In the data rows, 500 means zero.
Here are some numbered points:
  343  618  477  494  503  440  394  651  519  354  406 0
  324  525  363  308  770  526  463  695  544  388  437 1
  500  666  402  463  248  572  436  570  538  371  411 2
  443  308  416  579  181  261  554  353  402  773  467 3
  469  522  376  523  670  511  543  506  474  596  514 4
  572  739  623  685  551  656  490  466  543  376  571 5
  779  150  398  340  157  353  453  496  460  772  375 6
  653  174  499  246  429  368  394  384  376  365  536 7
  364  538  497  523  406  532  566  467  535  433  491 8
  245  555  532  594  693  577  432  471  572  322  600 9
  354  553  218  276  710  562  558  580  527  430  428 10
  347  428  596  526  446  499  693  610  577  605  415 11
  857  598  401  491  305  646  701  444  460  446  367 12
  348  538  504  481  395  528  545  493  542  427  519 13
  405  221  205  252  484  394  254  330  416  662  442 14
  484  538  376  531  689  527  528  541  468  598  521 15
  537  360  533  519  366  401  518  444  474  698  525 16
  196  583  300  294  422  592  503  551  565  362  562 17
  443  318  599  558  538  188  317  483  418  630  610 18
  679  298  571  522  405  471  406  320  423  785  767 19
  490  499  451  449  534  478  338  470  491  434  347 20
  178  508  466  326  584  502  518  565  562  387  633 21
  765  632  445  437  529  711  502  614  617  313  427 22
  541  727  364  506  538  682  744  557  631  578  424 23
  547  353  569  377  617  511  570  524  513  544  350 24
  579  693  349  416  665  594  593  665  543  479  396 25
  387  406  646  634  607  447  466  411  467  657  510 26
  469  479  580  493  769  537  608  525  538  532  561 27
  251  401  481  507  409  489  304  369  472  472  741 28
  487  632  551  545  269  623  448  538  534  226  391 29
  507  248  442  336  348  384  366  429  390  475  439 30
  603  630  642  659  416  602  581  458  499  251  515 31
  525  643  421  480  658  683  523  589  602  410  587 32
  327  490  505  431  683  488  379  585  469  426  648 33
  407  388  535  421  521  433  435  407  387  404  763 34
  710  200  737  515  350  324  489  348  419  650  577 35
  405  442  532  559  432  384  365  278  378  360  611 36
  420  551  541  581  526  453  600  457  471  454  465 37
  618  664  427  395  378  604  665  561  601  294  293 38
  551  747  535  663  668  739  639  580  603  397  221 39
  766  207  406  330   83  329  433  501  408  761  413 40
  394  440  438  489  881  459  242  437  454  515  537 41
  723  486  575  637  739  458  539  528  483  674  538 42
  185  459  599  388  379  414  547  672  522  385  529 43
  256  684  417  576  619  455  616  549  493  456  545 44
  367  454  482  473  888  528  253  459  477  479  510 45
New points follow, each followed by the numbers of its three nearest points above, smallest number first.
  263  732  318  514  709  607  490  550  532  466  527 15 32 44
  896  606  412  507  311  647  679  440  497  457  340 12 22 38
  433  351  603  552  271  259  442  574  507  721  519 3 16 18
  471  485  539  440  721  540  580  529  547  470  554 4 15 27
  582  312  716  599  580  550  550  389  500  581  512 16 24 26
  419  528  253  316  784  580  594  549  504  381  387 1 10 25
  578  787  369  516  541  681  762  586  640  613  431 23 25 32
  445  587  522  552  488  350  574  743  580  625  301 0 11 37
  329  242  387  181  394  335  486  527  412  333  357 7 30 43
  676  389  609  547  143  485  551  411  500  550  353 12 16 35
  625  544  803  719  587  452  648  544  507  316  441 5 31 37
  144  595  262  305  407  592  484  560  567  386  607 13 17 21
  563  296  605  396  621  492  557  490  494  580  376 16 24 27
  396  513  240  287  712  562  521  544  524  491  444 1 4 10
  783  662  400  407  501  731  455  599  628  335  404 22 25 38
  881  579  471  529  252  609  661  407  455  472  353 12 22 38
  613  581  372  339  546  673  557  547  499  467  590 22 25 32
  488  674  396  472  227  566  382  533  523  347  410 2 13 29
  631  340  582  535  430  445  432  319  410  707  797 16 19 35
  704  539  759  590  276  422  378  532  469  385  567 5 29 31
  732  487  556  577  775  474  547  512  475  613  466 15 27 42
  470  531  420  430  576  494  352  448  457  374  375 0 20 37
  220  442  493  530  375  485  315  374  470  449  727 28 34 36
  493  620  588  541  277  568  440  515  515  264  435 2 29 31
  129  531  422  331  644  561  538  562  561  389  596 17 21 33
  969  585  395  436  297  773  444  331  607  640  406 12 22 38
  429  658  640  821  562  559  399  445  496  465  606 5 9 37
  419  264  583  505  548  184  295  454  421  653  631 16 18 26
  496  277  412  317  365  399  345  386  396  469  432 7 14 30
  539  628  553  527  265  617  495  541  554  252  345 2 29 38
  566  346  762  593  583  533  520  362  505  569  504 24 26 27
